In the data rows, the value 128 means zero.
Here are some points, each followed by its number:
[166 111 171 118  97  90 108 137 116 123 136  53 168 142 104  77 113 163 128 122 148 119 136 127 163 118 164 131 113 140 112 152] 0
[231 130 141  99 118 107 133 140 119 169  28  68 115 174 128 173 102 112 100 116 136  86 123  55 118 116 103 117 142 129  68 157] 1
[162 160 139 124 132 144 111 109 139 135  85  86 102 152 158 129 134 121 114 111 152  78 114 120 123 108 118 102 152 174  71 134] 2
[ 99 156 139 139 141 112 120  86 183 148  95 112 105 131 125 120 129 103  94 133 159 118 102 156 151 107 165 118 165 177  89 119] 3
[193 110 169 118 151 117 133 141  79 134 116 109 114 150  93 111 129 180 115 136 148 145 194  92 132 162 175 158 128 124 169 147] 4
[ 99 132 143 127 142 126 126 114 155 140 115 122 110 129 122 131 112 121  94 113 125 145 120 130 153 124 143 114 115 116 135 137] 5
[126 138 122 128 129 174 128  96 131 114 163 151 125 119 141 137 162 138 132 158 116 132 161 144  96 108 122 119 140 159 182 137] 6
[228 100 193 112 159 109 135 159  48 137 105  93 104 163  73 103 131 207 105 136 159 154 229  71 131 180 203 173 127 125 191 153] 7
[143  94 155  92  93 103 101 174  51  85 171 119 223 111 102  77 111 173 240 147 131 110 185 108 114 126 113 161  60 117 129 127] 8
[176 171  97  94 133 139 149 132 132  82 156 108 145 133 148 153 111 141 142  94 101  94 101 113 138 149  59 136 162 124 105 104] 9
[201 106 178 115 154 112 133 148  69 134 115 102 112 153  82 107 128 192 110 134 151 151 206  84 138 169 187 166 127 124 180 150] 10
[187 121  89 100  99 126 124 129  92  94 139 145 168 173  99 111 119 129 154 129 123 101 170  30 119 127  64 134 115  77  91 157] 11
[165  69 143 185 191 129 108  93 160 154 126 157  24 139  90 170 142 145  46  38 161 100 123 100 230 128 140 179 148 135 121 179] 12
[216 108 133 177  30 137 139 154 119 149 101 168 120  40 117 142 141 138 141 108  87 100 121 107 122  42  65 127 157 113 179  91] 13
[169 162 132  96 117 138 124  94 159 101 126  91 136 124 139 131 101 153 118  93 117 106 118 132 162 104 103 120 157 144 127 126] 14
[210 179 178 122 152 142 143  92 143 166  15 103  72  73 170 178 100 131 141 119 130 104 118 172 131  98 119 107 160 175 132  82] 15
[ 78 196 130  95 144 133 113 101 193 119 106 129 169  74 152 107  63 118 161  81 124  85  82 132 179  89  80 104 127 125  53  92] 16
[134 116 192 128 125 102 106 146 116 154 130  65 170 136  94  49 102 161 110 128 154 135 151  98 169 127 180 107  78 103 109 169] 17
[128 159 174 101 158 131 128 137 111 144  92  90 140 104 149 106 100 156 156 147 140 138 142 154 124 147 166 109 107 143 131 105] 18
[107  81 149 160 106 121 118 152 116 166  75 152  82 101 134 155 137 119 123 125 128 158 119 163 117 112 162 124  99 124 165 115] 19
[127  49  97 192 110 106 116  79 142 168  91 144  89 174 140 131 178  89  98 159 183 155 120 183 106 114 201 136 143 149 110 192] 20
[117 134 145 123 127 141 119 140  91 100 155 133 137 110 140 127 152 134 188 155 129 112 148 161  94 127 117 137 108 168 145 101] 21
[196 136 138 155  93 146 150 193 144 175  86  55  62 113 189 205 153 130  46  74  92 102  34 162  99 109 112  99 195 172 153 104] 22
[ 79 170 158 137 141 121 127 151 111 117 130 127 115 115 130  97 132 105 154 144 131 121 121 142 119 141 124 109 104 138 101  75] 23
[157 178 139 126  80  76 157 113 124  98 134  91 168 156  86  58 117  94 119 180 124 142 142 100 126 124 117 107 145 100 105 108] 24
[168 161 182  99 161 127 120 145  84 121 137  67 153 158 112  83 115 153 144 145 146 101 172  74 134 157 125 111  91 127  90 144] 25
[163 132 170 104 136 162  85 105 110 135  96  64 100 204 133 113 145 139  85 130 160  94 180  68 108 106 144  90  98 167 105 198] 26
[ 98 127 132 135 114 156 111 102 121  95 166 166 127 119 121 112 141 121 150 133 115 129 159 123 127  97  93 115  88 117 154 136] 27
[ 92 129 140 138 140 121 129 139 139 150 123 120 118 127 126 117 134 128 102 136 138 148 121 147 126 140 174 125 133 141 137 124] 28
[139 116  74 108 117 133 131 127 119 108 155 137 152 178 123 131 150 129 124 147 130 128 144  92  99 151 123 141 152 123 117 152] 29
[ 87 146 110 143 133  96 137 165 130 124 128 130 142 106 147 111 114 111 162 115 135 121  68 167 136 161 126 134 137 122  65  72] 30
[ 37 150  55 106 129 120 127 134 126 120 112 200 142 153 123 127 163  89 167 196 152 132 140 124  54 158 154 148 166 171  85  78] 31
[105  94  44 132 114 110 127 165 136 143 146 158 170 186 113  98 126 111  98 111 142 127 103  46 122 162 123 135 140  60  50 171] 32
[ 93 129  88 115  85 149 110 104 161  93 129 137  92 153 153 165 154 113 100 109 119 127 108 163  97  91 125 128 165 182 157 121] 33
[146 121 198 147 187 151 122  94  89 119 154  96  96 135 149 133 147 128 157 156 142 133 166 177 126 139 133 115  65 149 157 159] 34
[166 160 143 112 142 123 129 105 102 118  95 137 149  98 135 108 117 140 205 160 151 102 158 143 117 129 122 135 133 154  98  93] 35
[157 167 178 107 151 145 130  96 123  96 124  96  88 135 129 149 112 126 120 115 107 121 147 127 148 118  91 108 105 134 157 121] 36
[131  78 107 141  49 135 104 114 166  80 172 100  96 157 137 145 121 134  51  27  90 142  78 143 176  76  95 118 122  95 176 179] 37
[ 68 135 146 101 137 140 107 100 143 159  84 133 148 133 129 135 122  94 145 183 139 132 161 117  94  94 146  94  82 149 117 149] 38
[172 162 187 100 161 125 121 148  80 124 138  60 155 158 112  78 117 155 145 150 147 100 173  75 134 160 128 110  90 131  90 143] 39
[ 81  67 112 158  80  95 138 206  89  97 207 152 141 106 114 147 155 116 161 124  90 156  92 172 114 146 109 165  99 107 179  93] 40
[199 130 135 149 221 162 193 172  84 159 164 126  96 127 154 205 141 117 122 140  84 131 116 102 106 204  64 127 115  76 151 140] 41
[193  99 116 146 150 126 146  64 154 177  98 136 151 120 127 122 127 149 114 162 156 151 157 140 138 123 181 141 168 120 140 186] 42
[142 115 147 115 142  95 151 120 118 126 128 120 132 136  94 143 114 129 126 156 122 166 153 135 142 152 152 153 123 114 167 128] 43
[140 168 123 104 166  92 167  75 172 124 110 146 162  88 104 118  68 137 145 138 124 163 128 152 189 154 139 151 164  93 128  96] 44
[172  93  84 100  88 173 133 134 125  68 255 126 197 132 119 131 134 195 120  97  72 138 150 101 141 120  76 151 135  87 218 185] 45
[176 136 179 118 124 145 128 153 107 151  84  76  99 121 148 145 119 154 108 115 117 127 136 128 114 118 134 102 115 142 165 127] 46
[ 88 137 182  94 170 130 139 134 160 207  53 103 147  56 157 178 101 150 138 173 131 166 129 212  93 117 217 126 136 193 196 108] 47
[182 141 172  70 114 113 116 116 130 137  86  67 214  86 137 119  73 171 192 135 139 100 149 143 135  89 136 133 120 157 121 137] 48
[121 113 129 124 130 101 115 156 113 124 133  71 119 187 137 135 145 111 114 126 154 108  99 136 118 156 147 134 126 163  76 140] 49
[215 107  88 165 151 122 180 141 134 188 104 141 126 114 145 176 134 117 110 138 121 123  92 119 119 158 115 143 185  98 110 140] 50
[ 84 147 163  91 181 132 110 120 138  96 164  20 111 191 174 148 141 133 106 124 152 123  96 212 124 170 178 121 122 220 118 146] 51
[183 108 135 140 134 159 143 116 123 130 149 121 108 124 143 168 140 141 107 118 101 132 138 133 123 118  99 129 128 118 184 160] 52
[115  94 121 176 151  99 143 139 130 150 143 132 130 120 139 117 129 109 131 122 142 147  85 168 152 161 146 135 114  90  97 140] 53
[109 154 137 147  92 149 129 178 136 156 149 121 155  94 125  66 135 151  90 125 111 132 118  95 117 107 139  90 139 107 144 116] 54
[150  87 199 247  48   0 150 139  80 107  97 123  52 134  36  50 136  50 109 133 156 178 108 169 190 123 159 152  93  69 110  69] 55
[143 101 163 169  95 105 101 139  77 133  78 147  83 134 107 117 151  84 166 140 152  98 150 106 114  94 105 122  74 127  85 115] 56
[160  73 100 134 111 125 112 106 106 124 101 156 107 147 139 190 161 108 170 143 149 103 142 146  94 108 115 164 131 170 120 146] 57
[ 94 124 113 167  95 130 114 129 142 125 154 140 102 133 131 139 190  91 117 146 138  98 102 158  97  95 127 132 162 199 115 111] 58
[171 100  91 103  90 169 131 130 124  70 250 122 191 132 125 127 135 190 120 100  78 136 149 106 133 117  83 145 137  97 212 181] 59
[117  95  92 123 103 129 100 110 146 124 142 145 175 137 122  97 119 149 135 107 147 121 134 108 144 107 139 138 127 112 101 173] 60
[133 127 138 138 106 121 123 116 150  95 175 124 147  93 110  80 104 174 118  78 117 141 117 148 195 115 132 137 133  99 156 125] 61
[ 83 118  92 145 133 115 141 187 107 110 171 144 120 151 138 143 143  92 130 114 110 128  79 126 114 175  94 140 115  96  97 106] 62
[ 89 120 133 124 139 102 110 129 146 146 123  84 155 136 146 103 134 138 132 146 174 126 102 191 127 139 207 138 147 192  88 130] 63
[150 122 103 136 107 136 138 138 135 122 131 146 113 125 130 153 124 117 111  93 101 120 105 103 136 117  78 127 137  95 131 127] 64
[171 126 127 100 140 145 140 153  98 114 136 104 125 161 137 147 111 143 112 104 102 134 139  83 125 157  94 119 106  83 143 151] 65
[172 150 124  91 130 150 110  68 166  98 156  82 178 121 151 100 102 187 136  98 143 102 133 153 168 107 134 128 161 160 121 163] 66
[188  98 162 155 135 119 115 112 107 146  83 122  71 123 126 146 142 147 128 112 158 114 144 149 150 121 153 146 130 161 134 133] 67
[138 115 103 126 113 114 115 110 122 122 102 123 113 189 124 121 146 106 112 140 158 119 137 106 109 130 144 129 141 144  86 155] 68
[129 133 102 114 132 123 124  96 167 113 159 102 143 178 109 114 123 127  71 112 134 125 123  93 161 131 132 129 154 120 103 174] 69
[ 63 149 140 142 136  75 106 102 149 110 113 128 122 153  96  75 106  78 135 118 170 109 107 122 180 128 133 125 108 124  22 108] 70
[191 167 204  88 168 124 117 149  67 124 140  38 164 172 105  68 114 163 147 160 150  91 188  55 143 168 129 100  74 129  77 153] 71
[ 98 100 162 119  94 164  88 141 118  90 205  94 149 132 132 103 134 174 118  94 109 132 147 138 138  92 125 114  72 134 189 172] 72
[103  92 153 136 120 121 129 188  83 192  71 166 137  99 106 106 117 140 142 161 129 173 169  91  93 140 176 117  72  73 161 124] 73
[105 139 146 104 159 133 118 125 129 105 153  67 115 168 156 147 137 134 117 124 139 125 113 174 124 154 151 126 123 181 127 138] 74
[ 92 133 179 118 134 145 100 112 116 111 140 108 111 143 119 109 129 129 122 133 129 136 163 126 134 109 137 104  70 138 153 148] 75
[117 118 121 167 125  93 125 102 134 140 105 159 141  90 137 100 132 110 187 152 167 120 108 193 137 120 154 144 140 149  78  99] 76
[145 173  97 128 169 106 211 165 105 150 129 165 129 120 109 159 145 103 128 210 100 171 136 112  75 209 128 147 187 107 160  59] 77
[145 123 158 121 140 142 120  80 127  89 160 134 132 108 118 121  97 146 152 101 111 139 158 134 179 107  91 128  76  87 164 154] 78
[109 125 148 124 136 134 113 144 105 132 135  96 109 187 118 118 160 115  96 156 145 126 154 100  96 141 154 113 106 155 120 156] 79
Which three points above are nearest to each new point by angle? Their numbers follow each, nearest first.
[ 60  80  47 184 204 101 163  33 173 102 170 228 114 113 162 161 115  67 180 124 143 186  69 253 175 181 123 172 125  64 102 140] 53 76 44
[128 161  79 128 145 132 174 166 119 149 148 173 172 122 112  99 138 127 125 177 113 147 141  72  83 178 128 131 173  84 124 106] 77 29 32
[163 157 124  88 153 138 137  85 146 118 141 103 179 124 131 103 102 172 136 140 137 132 156 128 144 141 149 133 157 134 134 146] 66 48 44
[109 142 181 129 154 126 106  48 149 167  41 152  91 125  93 114 124 104 123 178 170 134 197 116 135  84 179 114 114 162 125 141] 38 3 42
[123 156 171 126  98 138 116 164 101 118 135 143 154  49 117 106 127 150 195 138 112  99 148 135 118  91 100 126 107 153 151  63] 21 8 35
[200 128 147 157 117  90 147  82 151  91 187  92 113 168  61  93 130 134  51  99 126 131 141  86 208 123 116 152 164 100 141 168] 69 12 61
[165 159 132  98 120 135 126  96 153 108 121  94 137 124 138 131 100 149 121  99 120 111 118 131 159 109 108 121 153 138 126 128] 14 66 9
[155 158 170 111 142 144 128 107 123 104 126 101  95 131 130 147 116 128 121 114 109 120 143 126 144 118  94 113 109 138 152 121] 36 46 14
[147 110 152 135 103 101 116 130  79 102 113 152 112 137  88 121 123 104 172 134 127 118 164  88 138 113  85 138  71  96 114 117] 56 11 8
[129 107 239 128 134  85  90 154 104 171 147  13 202 150  69   0  86 190  89 132 175 147 175  74 202 138 228  90  40  83  96 208] 17 0 71
[180 145 139 103  85 122 102  72 146  64 169  74 188 112 133  66  97 185 166  96 138 100 132 164 185  90 118 130 142 148 117 139] 66 14 61
[ 97 175 154 125 251 129 173 135 133 164 113 125  91 126 143 167 100  95 115 141 119 150 106 133 144 208 124 114 109  94 102 106] 41 77 5
[132 113 133 121 119  92 150 163 115 122 168  91 156 139 106 123 129 142 116 145 118 158 119 145 133 165 159 151 139 124 157 123] 43 40 10
[120 120 119 120 117 134  97 107 127  91 151 132 150 138 131  97 115 135 160  99 142 105 135 121 150 111 105 130 100 119  93 147] 60 78 8
[186  90  47 126  95 117 134 167 107 170  33 178 144  98 173 174 111 130 193 112 138 101  80 126  97 142 105 146 162 103  60  93] 50 57 30
[ 81  54 109 166  70  87 142 229  73  86 227 154 145 106 112 153 161 114 167 119  84 162  88 178 104 152 104 179  92 100 193  92] 40 62 21
[192 101 117 147 156 123 151  64 152 177  98 138 153 119 125 120 126 146 117 166 158 153 160 140 134 128 182 143 169 119 140 184] 42 20 50
[107 112  93 130 101 203 115 204 165 194 101 129 116  59 222 220 156 156 108  82  91  92  42 175  62  88 120 105 173 193 165 105] 22 33 47
[ 97 160 108 146 119 155 148 194 116 103 189 131 111 116 158 140 155 111 121 108  82 118  74 137  98 150  71 108 137 119 138  78] 62 40 9
[100 149 191 132  70 173  92 162 120 101 216  81 183  66 133  39 137 201 134 110 101 123 145 150 135  71 136  87  90 150 202 126] 72 54 61
[132  95 130 144  94 111 104 138 109 130 114 135 133 128 119 118 142 123 156 129 148 108 131 128 121 105 129 139 112 142 104 130] 56 57 8
[154 123 101 135 101 139 137 137 140 121 128 144 106 126 129 159 120 116  99  86  94 122 100  97 144 113  72 123 137  86 135 127] 64 37 13
[ 91 182 124  98 141 135 115 103 180 121 108 128 158  93 144 115  78 120 149  93 127  96  94 126 168 101  94 106 131 127  69 103] 16 14 70
[ 90 130 172 102 158 128 137 137 153 194  64 110 147  70 149 169 108 143 140 165 136 158 131 194  96 114 203 131 132 184 182 112] 47 18 28
[135  88 114 205 100 113 144 138  99 113 179 212  98  89  92 140 191 104 159 149 122 124 142 147 114 110 102 182 148 138 171  95] 40 13 58
[104 124 153 119 143 137 109 144 100 131 133  87 104 203 120 123 168 114  88 162 150 126 163  94  86 147 162 113 102 166 123 162] 79 26 49
[186  85 180 125  76  84  77 119  99 114 109  41 146 140 128 116 145 160 179 131 187  75 132 190 143  89 171 157 123 235  93 137] 0 48 63
[152 134 106 145 103 142 103 140 109 119 100 127  98 156 157 134 159  99 142 110 149  60 107 100  97 106  81 113 135 159  50 122] 2 56 68
[108 161 151 118 132 151 138 134 151 141 148  80 119 179 113 126 149 109  38 153 107 143 145  79  96 119 139  88 134 140 162 166] 79 26 69
[134 103  86 136 126 102 129  71 179 108 148 113 139 156 138 115 101 127  96  83 141 148  84 162 187 132 139 140 152  92  99 177] 69 37 60
[ 91 133 106  98 149 142 133 134 144 152  65 140 104 142 161 175  95 101 115 115 112 153 103 124 113 146 123 100 106  95 118 127] 5 38 19
[ 72 133 149 145 149 119 130 143 150 166 112 116 110 120 128 113 136 128  90 138 146 158 112 161 126 145 201 123 139 153 140 117] 28 63 47
[ 85 174 116 147 137 136 159 165 142 127 151 142 116  83 156 138 136 110 129 128  98 132  69 171 112 147 107 116 160 135 135  59] 30 23 62
[127 108 126 126 127 101 115 163 109 125 130  68 117 191 142 137 147 113 112 124 155 108  95 137 114 162 152 135 129 165  77 142] 49 51 74
[ 93 167  88 144 154 164 129  42 186  93 186 174 105 137 126  90 139 126  83 125 125 152 136 134 170 134 126 108 165 109 139 141] 69 6 61
[105 119 125 134 139 105 106  79 119 138  65 142  96 184 117 112 148  84 137 174 188 127 163 123 103 130 172 128 118 159  71 142] 68 20 38
[ 76 157 132 121 130 165 104 100 126 126 132 127 129 154 153 123 174  87 149 196 142 104 152 135  64 101 123  83 107 188 106 134] 38 58 31
[156  67 150 153  46 121  95 131  97 157 106 173 161 101  64  74 139 148 145 153 137 133 206  61 124  54 141 128  82  93 164 167] 73 8 56
[ 56  95  73 149 109 129 135 141 171 174 117 183 128 137 117 148 131  78  73 133 105 164  99  94 113 116 130 111 122  73 127 154] 32 5 64
[ 99  68 118 212 173  72 155 142 137 171 157 130 140 114 139  99 117  96 130 121 153 166  51 199 180 190 169 140 103  58  68 149] 53 30 76
[141 117 148 116 142  92 153 121 115 125 127 118 131 139  95 142 114 128 125 156 123 167 154 133 139 155 152 154 124 112 166 130] 43 10 4
[ 31 158 137 145 136  51  92  89 163 101 109 130 124 160  86  52 100  58 140 114 187 101  90 127 204 129 141 125 100 128   0  98] 70 3 16
[106 111 143 162  69  81 150 145 103 109 109 150  97 119 109 124 119  72 138 141  95 180 111 155 124 119 105 115  82  65 160  86] 55 40 19
[ 97 133 141 143 123 159 102 155 137 146 164 119 127 127 124 121 170 133  99 126 133  87 128 100 109  97 130 120 137 182 125 141] 58 79 54
[169 116 114 121 107 133 129 157 108 143 144 100 169 154 123 104 151 158 113 150 140 120 146  94  95 139 154 130 154 142 127 156] 29 7 4
[170 165 161 152 172  90 140  74 115  77  99 172  63  78 104 110  90 140 180  80 150 121 135 169 217 150 107 171 143 114 108  50] 44 35 76
[ 99 173 132 122 112 118 147 121 151 132 104 125 131 133 120 122 116  78 107 153 106 140 118 110 109 108 108  91 130 111 120 107] 24 38 23
[106  92  76 163  90 135 139 170 146 130 165 154  95 141 131 179 159  94  71  91  89 134  69 116 117 121  87 135 149 102 150 131] 64 37 62
[129 109 206 133 130  97 103 152 110 160 144  49 182 146  86  22 102 171 101 132 162 142 160  89 178 137 198 101  64  94 103 186] 17 0 71
[116 144 161 133 124 137 109 139 115  82 200  80 121 135 131  85 141 160 120 103 127 121 120 155 158 141 133 119 111 150 141 119] 72 61 74
[175 142 140 104  85 125  98  75 145  67 167  79 184 113 133  69 101 185 163  93 141 100 132 164 184  86 121 132 138 152 120 143] 66 14 61
[ 92 133 126 123 146 111 140  77 184 150  94 184 157  47 115 126  78 138 155 128 126 165 130 171 175 106 155 145 138 104 156 106] 44 47 76
[ 85  62  86 144  82  91 101 129 146 124 149 174 184 101 109  97 110 137 166 103 145 137 109 145 164 105 146 162 112  96 104 146] 60 61 76
[110 110 139 158  75  88 142 140 107 110 116 144 102 122 109 123 122  83 136 138 102 169 111 151 130 119 109 116  87  78 151  94] 55 40 19
[ 63  57 106 167  70  90 141 221  84  88 225 166 141 102 109 150 158 110 165 120  83 166  85 180 110 146 104 175  91  98 193  85] 40 62 21
[158 118 206 151 191 153 123  87  84 119 155  95  91 132 149 131 150 130 163 161 145 131 175 181 126 140 134 114  59 151 163 162] 34 75 36
[169 114 134 137 134 155 139 121 122 129 145 124 113 125 140 161 140 138 114 122 107 131 137 129 121 119 105 126 127 123 174 152] 52 41 59
[162 164 138 126 134 147 105 105 145 142  74  85  96 150 162 130 135 120 110 108 158  72 111 120 123 103 121  97 153 181  58 133] 2 1 3
[ 97 132 112 124 121 152 115  99 133 163  74 168 123 144 131 156 153  70 141 192 135 115 160  97  64  87 113  94 105 147 108 144] 38 31 56
[105 164 148 126 223 130 162 129 135 155 113 128  97 125 141 162 105  99 118 139 120 144 111 132 140 186 124 117 114 104 110 111] 41 77 5
[117 116 108 138 126 125 132 125 136 143 111 156 110 147 110 144 134 101 100 132 125 135 130  91 123 125 121 126 129 106 121 140] 32 64 68
[136 147 135 169 109 135 115  80 152 124 134 141 101 118 114  71 145 133 100 123 147 123 133 134 162  99 144 109 152 135 119 122] 3 61 55
[151  80 143 149  64 123 105 126 106 152 111 167 155 107  77  87 135 144 138 149 132 136 190  74 126  70 136 129  92  94 162 160] 73 8 13
[133 128 123 120 123 112 142 170 153 141 121  86 129 119 148 163 100 132  94  77 106 129  60 147 146 139 123 130 149 121 124 114] 22 37 64
[170 136 156  86 115 116 118 122 129 136  98  82 192  98 134 121  89 161 175 133 137 104 140 134 133 100 133 130 125 152 118 133] 48 35 0
[102 162 160 114 129 151 140 135 154 148 151  65 109 190 110 134 153 100  17 155 102 144 143  72  93 112 140  80 134 145 168 171] 79 26 69
[ 98 125 132 132 113 154 108  99 121  93 165 164 127 123 119 112 141 119 152 137 115 128 160 123 126  99  95 114  87 119 151 136] 27 78 75
[116  93 150 135 122 121 129 174  88 180  76 163 132 106 109 115 118 135 139 155 127 166 166  94  99 136 164 121  80  80 159 128] 73 19 7
[115  89  87 116 102 129  94 110 145 125 144 148 183 140 121  89 117 151 142 107 153 117 133 108 146 107 141 139 121 112  92 177] 60 32 69
[153 198 162  86 186 132 143 118 111 116  96 134 133 104 118 134  88 128 181 141 125 102 159  92 142 150  82 125 116 120  99  78] 35 25 39
[133 113 139 154 153 149 137 126 116  93 212 123  78 166 108 155 174 126  76 114 111 131 142 122 133 141 107 148 132 142 184 157] 52 59 45
[ 95 140 176 120 162 118 129 125 135 157  60 131  97 101 126 128  76 122 123 111 125 163 131 135 160 133 149 106  77  85 136 112] 5 18 73
[ 84 138 158  98 136 109 101 116 116 108 109 119 143 145 114 111  91  98 171 130 138 118 145 106 146 117 108 111  53 108  78 131] 70 38 75
[111 145 185 114 173  37 178 176  64  92 148  74 105 167  84 150 123  85 156 189 120 176 130 171 129 229 151 168  98 130 140  58] 43 77 23
[154 118 114 157  89 121 136 144 135 141 102 154 105  84 139 156 129 114 134 100 108 111  88 141 132  94  89 133 148 121 129  96] 13 64 22
[135 127 134 135 109 122 124 113 149 103 169 123 147  98 114  92 108 165 122  88 122 137 119 146 184 114 130 138 136 109 152 128] 61 78 66
[101 125 152 111 149 114 132 158 141 155 103  90 123 146 121 113  79 138  71  91 119 169 108 102 166 158 161 104  92  67 127 149] 5 17 65
[153 143 124 100 131 145 114  88 155 106 150  95 162 126 145 106 109 172 131 106 137 113 129 146 161 117 136 125 148 148 123 151] 66 14 48
[190 106 106 112 119 122 135 107 139 151 109 102 154 143 133 152 137 154 118 150 146 122 138 135 114 126 163 152 182 166 135 160] 42 50 66
[ 95 126 123 119 138 147 110 120 152 137 135 155 142 113 118 123 114 136 124 108 127 120 137  98 147 106 119 126 114 116 124 147] 60 16 27
[123 141 112 154  95 103 124 153 107 131 120 146 159  85 142 102 164 120 208 173 159  83 105 179  86 119 135 147 171 199  78  58] 76 35 21
[138 155 112 124 115  84 158 128 113 107 136 115 168 149 116  83 124 108 153 179 136 149 130 138 109 163 140 128 150 112 100 102] 24 77 31
[ 87 140 194 119 175 114 128 123 131 162  44 134  83  93 124 128  59 117 125 102 124 172 132 138 173 136 151 100  56  68 138 108] 5 18 73
[168  77  46 144  62 171 152 103 204 200  69 202 117 106 128 232 123  90  42 108  59 146 105  55 108  37  63 105 168  55 194 192] 64 13 52
[124 132  74 101 126 113 120  65 202 100 189  91 162 225  85  97 121 124  27 102 140 126 121  58 192 133 137 133 178 113  79 214] 69 32 60
[180 123  92 105 104 125 124 133  97 105 136 143 165 169 104 114 125 126 151 133 125 101 162  38 115 131  73 131 121  83  88 154] 11 29 32
[121 106  86 184  64 111 143 145 150 174 103 217 147  56 104 128 160 100 144 161 124 123 112 129  96  72 125 149 182 132 136  87] 13 58 76
[ 56 203 146 138 125 139 145  62 208 115 186 172 166  85  64  80 125  87  91 168  98 135 166  87 146  51  96 109 152 124 165 123] 27 6 54
[148 115 135 112 163  90 157 110 137 153  90 104 116 160 103 163 114 118  97 155 140 164 138 135 140 166 178 154 150 129 136 140] 43 42 10
[ 88 124 130 131 107 163  99  90 120  84 175 171 128 126 116 104 145 122 157 139 119 127 171 120 130  90  94 112  79 120 155 142] 27 78 75
[ 76 199 124  91 148 138 111  98 194 116 107 126 163  84 151 110  64 117 153  82 126  86  86 129 178  94  85  99 130 130  52  96] 16 70 14
[147 184 163  81 182 151 132  89 127  85 132  96 109 148 133 143  94 131 136 108 115 111 153 108 158 141  78 107 102 123 124 130] 36 14 78
[123 160 140  91 120 143 132 161 138 152 119 108 158 118 113 115 118 161  96 139 113 129 148  80 112 123 151 116 152 140 154 120] 54 46 7
[136  98 166 200  78  36 140 136  97 115 110 127  79 138  69  82 135  79 119 135 144 162 113 154 165 130 148 143 104  90 115  91] 55 56 53
[147 118 166 125 149 141 120  67 126  77 170 140 133 101 114 114  87 146 160  89 109 141 165 136 197 103  79 131  63  73 169 159] 78 27 61
[114 118  98 130 105 196 116 190 159 182 108 125 116  71 212 204 151 153 111  91  97  96  56 171  74  94 120 103 164 185 160 112] 22 33 58
[178 129  92 127 109 118 138 116 125 120 123 152 158 120 121 119 122 133 157 130 132 107 131 105 132 125 100 146 159 113  98 122] 11 9 35
[129 165  72 126 143 136 180 168 120 157 148 178 177 119 112  99 141 129 123 186 108 149 141  66  78 181 128 127 182  83 129 102] 77 29 31
[102  79  46 181  76 139 150 183 157 132 181 168  80 150 139 201 173  77  42  76  73 135  45 112 103 119  70 135 169  91 153 138] 64 62 37
[166 152 131  89 136 151 111  74 165 102 153  80 177 121 149 101  99 185 132 100 139 107 134 149 168 108 135 124 156 155 125 164] 66 14 48
[ 68 132 150 145 150 117 131 143 150 170 116 118 114 118 125 112 135 125  86 143 143 160 111 159 129 143 200 119 138 148 141 119] 28 47 63
[133  68  96 143  35 140 101 112 184  76 187  90  95 163 143 156 121 138  28   8  82 145  56 150 187  64  90 119 127  94 186 193] 37 64 61
[ 91 129 129 127 143 111 139  77 181 149  95 184 158  46 117 118  81 139 158 126 129 166 128 178 175 104 159 146 135 102 154 107] 44 76 47
[133 102 130 149 150 115 157 200  84 117 142 150  70 110 133 186 143 138 129  96 105 152 105 164 115 180 127 179 141 124 187  78] 40 41 77
[204 100 101 110 121 124 136 102 141 153 109 103 161 142 134 153 138 163 117 150 150 122 141 136 113 124 169 157 193 169 138 171] 42 66 50
[ 99 137 147 138 104 189 104 147 144 149 135 132 104 134 126 101 135 136  54  94  97 130 145  53 120  82 111  68  92  88 165 169] 54 72 75
[169 206 132 126 116 166 162 177 103  81 188 108 121 114 143 114 130 131 121 102  64  99 107  81 119 142  24  90 138  91 141  74] 9 64 65
[ 86 133  95  97 156 143 137 134 150 156  61 142  97 144 171 188  93  99 111 113 109 157  90 130 113 153 122  98 112  92 115 122] 5 19 62
[102 165 167  96 160 118 118 134 158 182 103  25 170 161 143  77 127 157  77 172 177 134 123 148 112 155 247  97 162 201  93 152] 63 28 51
[138 145 119 111 137 123 133 126 135 123 139 109 165 127 135 105 116 150 138 133 138 125 124 134 135 147 142 129 149 133 111 127] 66 48 63
[195 127  89 143 123  92 154 132 113 139  77 171 124 113 117 148 124 112 166 134 142 102 115 107 125 142  99 163 178 115  77  88] 50 35 1
[128 133 118 148 119 133 123 124 115 117 125 144  93 142 131 155 168  90 142 146 135  96 125 132  96 112 100 130 140 171 108 108] 58 57 33
[165  47 115 115 107 109 106 110 129 105 138  88 114 179 133 193 132 134 113  85 137 126 111 156 151 117 130 169 119 148 141 190] 37 57 12
[ 88 133  71 110 136 136 151 147 144 144 130 162 149 154 125 146 126  97 102 146 106 149 120  78  93 150 113 119 139  82 120 139] 32 29 62
[149 113 129 113 159  88 154 111 136 153  90 111 117 159 105 162 116 117 102 156 143 162 137 134 136 165 177 157 153 131 134 139] 43 42 4
[177 126 114 117 157 134 136  58 142  87 139 125 112 154 138 150 101 122 129  96 123 127 131 131 174 133  82 134 123  93 119 166] 78 14 36
[ 69   9  85 134 122 143  38  54 180 172  51 153  89 195 155 182 144 104  97  83 204 110 128 146 131  61 195 144  93 179  77 252] 20 68 57
[ 96 137 126  98 166 139 147 108 190 156 114 104 123 136 141 172  82 122  53  98 101 171  98 130 156 138 141 109 131  96 159 165] 5 69 37
[138 128 168  81 139 118 111 121 111 145  94 104 182 123 111 111  97 154 171 162 148 128 185 109 118 117 160 131  94 140 129 149] 48 18 71
[198  83  24 124  82 113 136 174 109 180  11 193 148  90 180 180 107 133 206 109 136  97  66 125  96 145 104 147 175  95  44  82] 50 57 30
[128 115 131 126 120 153  87 105 131 131  89 126  95 170 136 126 126 114 108  91 147  95 142  74 134  90 105 100  91 121  84 175] 26 2 68
[ 84  46  99 136 123 139  67  80 165 160  74 146  96 172 149 164 140 111 103  94 181 117 124 142 129  82 175 137 106 163  93 212] 20 68 57
[ 62 170 132 117 135 181  97  92 126 118 141 119 127 166 164 121 186  78 149 209 143  96 156 138  47  97 120  72 104 212 101 136] 38 58 79
